Where one turn sends some rows of the set: a few examples, then the rows asked
z_885: [ 17   2 -13 -28  13  12  33 -16  38  -6  18  12 -10  35 -12 -15   3 -30]
z_121: [ 10   2  24 -13 -38  17  31  -9  36   5  -2 -19  -6   0   4 -23  24   9]
z_440: [ -6  -4  -1  10   0  14   3 -22  22  11  13 -42 -23   1 -14   3  -9 -21]
z_406: [ 12   4  25 -18 -34  22  31  -9  42   4   3 -16  -7  -1   1 -10  20  18]
z_987: [ 22 -19  -9  26 -15  -9   9 -32  44 -11  10  -3 -11  -8 -26  10   2  -6]
z_534: [ 11  10   5  -6 -10  -1   6 -17  28   7  35  25 -12  -7 -11 -31   8  11]
z_131: [ 13   8  25 -29  -9   6  25  -9  30  -8  11  -6  -5  17  -7 -28 -20   0]
z_348: [ -2  -8 -10  12   3  24   1 -16  21   0  10 -33 -31  -2 -16  -1  -3 -27]
z_441: [  4  15  -6  -6 -35  19  11 -16  32   3  22  14 -39  -3   5 -14  31   9]
z_170: [ -4 -14  -7  16 -44  16  24 -26  37   4   9  -7  -2  15  -7  13  27  15]
z_523: [ -6   4 -24  16 -27  29   4 -24  17  -7  15  -7 -37  15   4  -2   8  -7]
z_250: [  3  -8  -6   0 -47  19  24 -39  49  -4  16  -7   3  16 -12  19  12   5]
z_921: [ -1  10  14 -18 -20  -4  10 -14  31   6  34  22 -12 -13 -17 -25  10   8]
z_434: [ 12   1 -15 -34   9   8  26 -15  35  -3  19   3 -15  44 -16 -16  -1 -26]
z_237: [ 15  -4 -31 -26  -5   1  28 -20  35 -14  20  -5  -8  42 -16 -27   8 -25]
z_288: [ -5   4  -4 -20   1  10  20 -27  31  15  43  15  12  11 -33  -7  12  -6]
z_661: [ 25  -9 -11  -4  17  -4  11 -16  50   6  15   1 -32  14 -19   9  22 -36]
z_597: [ 13   6  19 -21  -8   8  32  -9  27 -11   8   0   1  15  -4 -38 -14  -6]
z_719: [  9 -24 -13  33 -13 -12   3 -22  37   3  10  -6 -21   7 -22  10  13  -7]
z_983: [ 15   2  15 -24 -20  -8  14 -11  37 -15  15 -21 -10  18  -9 -36 -18 -10]
z_225: [  6 -23  -4  27 -17 -14  -1 -27  38   4  13  -6 -19  12 -17  20  12 -17]
z_393: [ 35 -10 -27  -5   6  -2  21 -18  51  -2  10  -8 -27   3 -23  -8  35 -24]
z_662: [-15  -2   0 -31  -5   8  21 -19  28  12  40   7  11   6 -35 -13   6 -13]
z_443: [ -1 -11 -16 -37   1  -1  26 -13  45  -4  26   0 -10  42  -6 -18  -1 -20]
z_996: [ -3   2   3 -18  12  18  18 -22  38  25  28 -27  -7  -1 -31   8  20 -23]
z_252: [  0 -10  -8  15 -34  22  24 -42  35  -8  -1  -5  -4  21 -15  11  25  13]
z_853: [ -9   4 -25   9 -26  27  10 -26  16   5  14 -21 -30  21  12  -7   3  -7]
z_481: [ 12  14 -13  -5 -24  20  11 -14  29  10  19   4 -37   0  15 -26  28   9]
z_807: [  2   5  24 -25 -14  -6  25 -14  47  -8  12  -5 -14  13  -3 -26 -22   2]
z_490: [ -6 -15  -1  12 -49  11  20 -28  35   9   6 -14  -4  19  -3  11  30   3]
z_469: [ 21 -25 -18 -17  16  -3   9 -10  50   4  15 -14 -26  16 -15  -9  34 -25]
z_100: [ 16 -31 -10  26  -2  -6  -3 -28  32 -10   4 -11 -14   7 -24   1  14  -4]
z_186: [ 17   6  22 -27 -40  16  23 -16  58   3   8 -29 -14   3  -2  -8  18   1]
z_427: [ -6  -7  -7 -23  11  26  18 -13  33  16  22 -28  -9   1 -32  -1  16 -32]
z_485: [  9  12  22 -16 -30  20  32 -24  54   0  -5 -13 -20   0  -3  -6  22  16]
z_772: [ 23 -12 -20  -5  15  -5  11 -12  48  10  12  -5 -37  19 -23   0  25 -30]

z_490 turns into z_121
z_393 turns into z_987
And these:
z_485 turns into z_807
z_348 turns into z_523
z_440 turns into z_853
z_719 turns into z_170

